(in the rows, 128 means zero)
Named moves come first, each a turn or a mirror and shown by rows before and after it. Which of them, in which order, take the first row of each pair that follows to the second? Write the first one first, as in the answered first pair.
Raba (before -> after):
[149  97 125 100 156 135 113 116 191 115 120 129 166 130 133 139 149 148
 131 140] -> [142  95 108 112 151 150 113 120 193 104 137 123 156 120 113 130 133 159
 134 119]
[186 163 157 173  86  63 186 106  78 111 168 133 142 143 113 128 129  97
 149 137] -> [179 155 142 183  81  76 183 113  80 103 181 127 138 131  98 121 115 106
 147 118]
[147 138 138 142 109 113 139 116 109 147 160 123 128 123 109 137 124 139
 114 121] -> [152 141 146 138 114 107 142 112 112 152 154 128 130 125 116 136 132 136
 115 129]
supa (before -> after):
[100 111 111 112 125 143 133 126 143 103 120 117 113 128 147 104 109 125
 141 133] -> [ 94 106 122 120 116 152 129 129 144 107 120 121 110 122 140 109  96 123
 133 126]
[103 185  24  99 155  84 163 117  80 142 191 136 164 116 142 100 148 106
 129 148] -> [ 65 179  35 151 127 108 155 121  62 154 185 155 131 105 135 105 120  90
  93 135]
[138 152 148 121 141  89 134 126 100 138 106 126 136 152 148 110 133 117
 158 152] -> [119 154 142 140 131  94 131 128  90 139  99 134 125 149 150 110 118 107
 144 149]
Bug (before -> after):
[ 66  98  82 184 106 146 114 148 122  99  95 186  82 129  96  71  82 139
 129 109] -> [101 113 168 192  79 118 124 127  86 133  87 199  81 131 112  78  78 126
 114 130]
[108 124 160 162 115 142 111 105  80 125 112 156 107 111 133 132  98 141
 133 100] -> [129 115 149 161 116 154 108 104 103 117 129 142 111 103 114 132  96 158
 140  79]
[122 133  66 145 128 135 139 147 145 153 127 133 124 145 130 150 156 140
 102 123] -> [131 143 107 150 117 120 147 137 116 177 111 145 121 150 148 157 156 123
  96 141]
raf (before -> after):
[152 122  92  52 168 119 121 136 185  93 145  96 168 145 141 117 154 162
 190 125] -> [155 134  78  55 177 112 121 134 181 114 140 106 173 153 150 135 181 156
 167 134]
[114 138 103  97 160 110 139 128 120 119  88 131 138 170 161 131 141 123
 151 162] -> [ 98 136  92  95 148 119 135 133 120  99  90 123 131 164 151 112 126 125
 166 154]
[101  97 135 132 119 149 132 105 119 111 128 143 100 107 101 141 107 118
 104  98] -> [123  96 167 123 124 147 127  97 130 123 126 146 110 108 111 152 113 117
  98 105]
bil (before -> after):
[ 98 151  77 135 127 111 126 143 101 126 131 123 120 137 120 107 128 122
 136 129] -> [107 144 107 141 108 116 127 134  92 120 138 114 115 125 113  93 101 124
 147 122]
[155 142 102 123 124 122 143 147 129  94 162  96 153 116 107  95 102 139
 189 111] -> [150 137  70 128 142 132 130 154 152 100 169 101 154 122 107 112 125 145
 169 105]
[134 121 123 133 111 143 137 123 190  75 157 121 122 132 162  95 120 142
 135 124] -> [124 126  92 123 128 136 137 127 193  84 145 128 131 149 169 111 149 137
 126 129]
[120 173  97 125 136  75 103 125  86 163 126 155 142 147 137 102 132  86
  95 191] -> [140 155 166 143  95  97 101 112  80 142 148 131 130 110 116  77  68 105
 117 161]
Now pairs of rows:
Between the rows of a pair lie 2 to 4 moves.
[148 109 120 147 126 157 120 126 150 108 157 121 131 106  98 119  90 146
 133  99] -> [122 137 166 136 128 110 133 118  87 136 100 146 123 139 155 118 108  95
 131 159]  supa, Bug, Bug
[ 85 137 118 145 138 150 136 156 109 155 107 160  97 135 131 163 158  91
  89 112] -> [133 112 203 142 117 171 132 142 135 139 125 139 105 104 121 154 110 115
 106  97]  bil, raf, bil, raf
[124 139  78 125 144 125 122 127 146 119 147 123 145 129 118 131 165 145
 130 119] -> [157 148 138 124 138 101 133 112 131 148 140 125 151 140 134 141 172 136
 123 144]  Raba, Bug, Bug
[143 108 200 137 116 155 126 116 161 146 121 141 130 109 134 149 104 136
  98 122] -> [119 113 201 146 111 155 126 121 142 148 103 152 121 117 148 144 100 122
  87 129]  Raba, Bug, Bug, Bug
[104 131 129 105 115 127 132 130 112 100 137 101 140 123 130  95  95 130
 173 128] -> [154 139 166  93 136 106 138 112 123 147 141 116 164 138 146 138 140 136
 137 148]  Raba, Bug, Raba, raf
[ 98 112  49 143 150 165  93 137 172 124  91 142  99 127 137 134 135 123
 116 118] -> [157 117  87 173 124 154 100 117 170 156 144 143 111 103  99 153 137 148
  86  95]  Bug, Bug, bil, Raba
